0: [  4  16  20 -40  13 -12 -37 -53   1  18   0   5   2  -6   1  16 -11  26
  10 -12 -35  22   0   8  11 -28 -37  -8  -5  -6   4   9]
1: [  2  -8 -63  28   5   2 -18   6   8   0   9 -14 -26 -61  21  20  -2   0
  -6  16   9  -9   1 -10 -45  -4  -1 -30   6  -4 -23 -19]
2: [  5 -22  21   1   7  18  -4  -6  15  -2   0  -8  16   4   1  -3 -11  -2
  11  15 -15  -4   5  12  -7 -14 -10  13   3   1  -8   1]
3: [ 20  -8  27  -2   0  -3   6  -6  -1   5   0 -20  11   1   8   1  14  -6
  -4  22  -2  25  -3   7   2  -3 -22  28  -1 -22 -24  25]
4: [-13 -25  15  -1 -34 -41  54   5 -15  17   9  -6   0   7   9 -13  -9  11
 -10   6   9   6  10  -8  14  16  -3   0   6 -22   5   2]
5: [ 11  22  16 -31  -5 -12 -44  -4   5  -9 -18  11  -5 -31 -14  14  -9  19
   5 -10 -32  -7  -4  14  -5 -69 -14 -11 -35   8  20  35]
6: [  -2   43 -111   29    0   -2  -14   13   13    8    8   38  -43  -30
   12   63    6   -8  -18   16   44   -3   -8   -6  -26   18    7  -50
    3   26   -3  -18]
7: [ 11  -5  17 -10  -2  -7  -7 -54   8  13  16 -17  25  -5 -10  25 -14  -9
  -5 -32 -28   2  -4 -29   4  -8 -31  -3  21 -14  -2  -8]
8: [-15 -20  -2  24  42 -43  -9  10   8 -64  -2   4 -29  12 -12   3   9 -10
  44   8  -7  14 -77   3   8  41  20  30  -5  -9 -19 -36]
9: [-17  76   5 -62   5 -52 -20 -30  -3  18 -66  27 -18 -10  16   4   5  39
   4 -13 -32  12  -1  49   3 -31  -9   5 -29 -33   9 111]
10: [  4   5 -29  14 -13  30   1   4   7  26  20  55   9   6 -11 -53 -17 -97
  84  11  28 -25  -5   7 -49  38   5  23  -8  47 -21 -10]
11: [ -34   -4   20   -8  -16  -15   22   42 -110   -1 -105   -2  -58   21
   50   16   54    5  -34    9   55  -22   10  -17   18    8   -2    6
   -1  -27   82   10]
12: [-18  -9 -12  17  -1 -22 -15  24  -1   7   2  -8 -23   0   4  -2  -4  20
  11  23  -5  22  -8  43   8 -12   0  22  -8 -18  -3  27]
13: [ -53    8    8   -6  -11  -11  -12 -111   31   -7   18  -49   27    3
  -17   49  -40   -6  -17 -111  -48   17   -6  -30   27   22  -53   -9
   31  -17    6  -17]
14: [  3  -8  16 -41  39 -21 -17  10  -1  13  15 -35  -8   2  -4 -11  94 -32
   3  22 -25  68  -7   2  42 -22  24  16 -80   3  23   4]
15: [  3  23   2  23   0   5 -21  15   1 -77   2 -14  12   2 -13 -19  11  -2
  20 -14  -6 -21  18   5  -1  -4  -9  -6 -10   3  -5  -1]
16: [ 28  -3   0   0  12 -13  -6 -12  15 -10  -4  -4  11  -8  -6  -4   6   2
   3  -1  -7 -17  13  27  -3  -6 -16  -5  -2  -1  -7  -6]
17: [  -3   16  -56    4    7   13    1    9   12  -10   -6   50  -17  -21
    3   49   -4   13   11    2   25    7  -42   -6  -25   23   41 -107
   -3   35  -11  -11]
18: [108  99  12 -41 -73  -3  -8 -50  38  -3  51 -28   5  -7 -31  18  -9  51
 -43 -30  -4 112  32 -17  37   3  20 -27   7  -5  50   1]
19: [-75  -6  11  36   4  -5  15  -4 -60  51 -48  -6  -5  32  41  -6  14 -21
 -32  14  50 -23   4 -31 -26  48  21  36  31 -42   0   7]
20: [ -5 -16  11  10  -9  -8  39  18 -31 -15 -26   4 -42  25  11  26 -17  11
  18   4   6 -35 112 -20  20  12   5  -4  -1  -1  48 -16]
21: [-10 -18  10   3   3  17 -22   1   7  10  -3 -17  15  21  -9  -7 -17  -6
 -12  10  -3  -7   7  -6  -4   6 -28   7  -1  -9  -4   6]
22: [-13  -1  -1  -2  10  -6   9   4  18 -26   3  -5   4   9  14 -12  14 -36
  16   2  -1   4 -18   2   2   0   3  14  12 -30 -20   0]
23: [ -9 -24  20  12  37  95  -5  19 -15   0  -8 -31  18  64  37  -6  -8   4
 -53  41  20  -5   0  55 -25   9   7 113  15  -5 -19  16]
24: [-18 -25 -26  -8 -16  -4  21  29  11  -7  15   2  -2 -36  -6  10  -5   8
  -4  -3  -7   7 -25 -14   5 -27  20 -19  14  29   0 -19]
25: [  6  10  18 -54   7 -14 -49  -1  -4  16 -38  18 -21  -2   2  -8  -7 111
   3  31 -28  30   1  66   5 -26 -26  -1 -75  16  11 111]
26: [-25   8   6 -11   8  -1   1 -57  23   1  11 -15   7  15   6  27  -7 -13
  -6 -49 -28   4 -14 -22  20   4 -57  -4  30 -33 -11   3]
27: [-19  -2 -28  11   0  -4  11  17  -4  -8 -11   5 -59 -12   7  12 -13  -8
  -5   3  19  -1  -3 -47 -13  -3   0 -24  69  11   4 -11]

[  1 -11  28   2   3   0   0   1  -1  -6  -7  -2   4   3   5  -2   3  14
  19  27 -19  -6  14   1  10 -10  -3  -8  -2 -12   8  -4] 2 16
[ 25 -17  19  -6  15  18   7   6   7  -3  11   1  14   3   4  19 -18  11
  35  15 -17  -6  18  18   3   2   5   6  -3  10 -10  -7] 2 16
[  1 -59  26  32  31  45  35  49 -71 -13 -17 -15 -23  62  30  19   5  57
   6  28  32 -18  12  -3  25  44  21   8   7  -2  26 -25] 20 4
[  51   14   -5   17    3    3   16    1    6  -82  -15    1    5  -19
 -112    8   74  -28   33  -60    5   -3    7    9   -4   -1    9  -12
   28   23   -8  -45] 15 16
[ 11 -12 -11   8   4   0  -3   0  28  -5  -7  -1   9 -12  -3  -7  15  -3
  -2   1  -5 -31  -1  33   0 -14 -13  -6  -7  -9  -7  -4] 16 2
[ 29   3  -1  19  20  -4  -8   2  18 -12  -1 -11  20 -18  -9 -15  -3  -2
   2  -9  -5 -18  -1   5  -1  -5   8 -11  -1 -13  -6 -11] 16 2
[-23  61 -26  12  -2  -7  59  -1 -16 -19  -8  31 -28   4   5   7  16 -12
 -17  -9  36  -3 -26  -3  -9   6  57  10  47  15  -2  -1] 27 22
[-24  -6  -4   5  13  11   5  -5 -15  -2 -23 -15   6  33  39   2  17 -32
 -85  12  40  -7 -48   8 -84   5  10  54  54 -41 -11   2] 19 22
[ 44  -6   4   5  20 -11  -8 -18  18  22  -3   3  23 -13  -3   1  -6  -2
  -2 -17 -11 -29  -5  12  -7 -10  -8  -9   0 -10  -1 -14] 16 2
[  3  12   2  -5 -42 -31   6  23  -1 -13  44   7  28   8  31 -50 -27   3
  -3 -57  -5  27  31  -7  18   6   8  11 -20  48  46   3] 4 15
[  -4  -13   15    0 -112  -49  112   40 -110  -36  -18   10  -65   33
   38   12    5   26    1  -12   11   -8  112 -113   85   33   22  -19
   14  -14  111  -30] 20 11
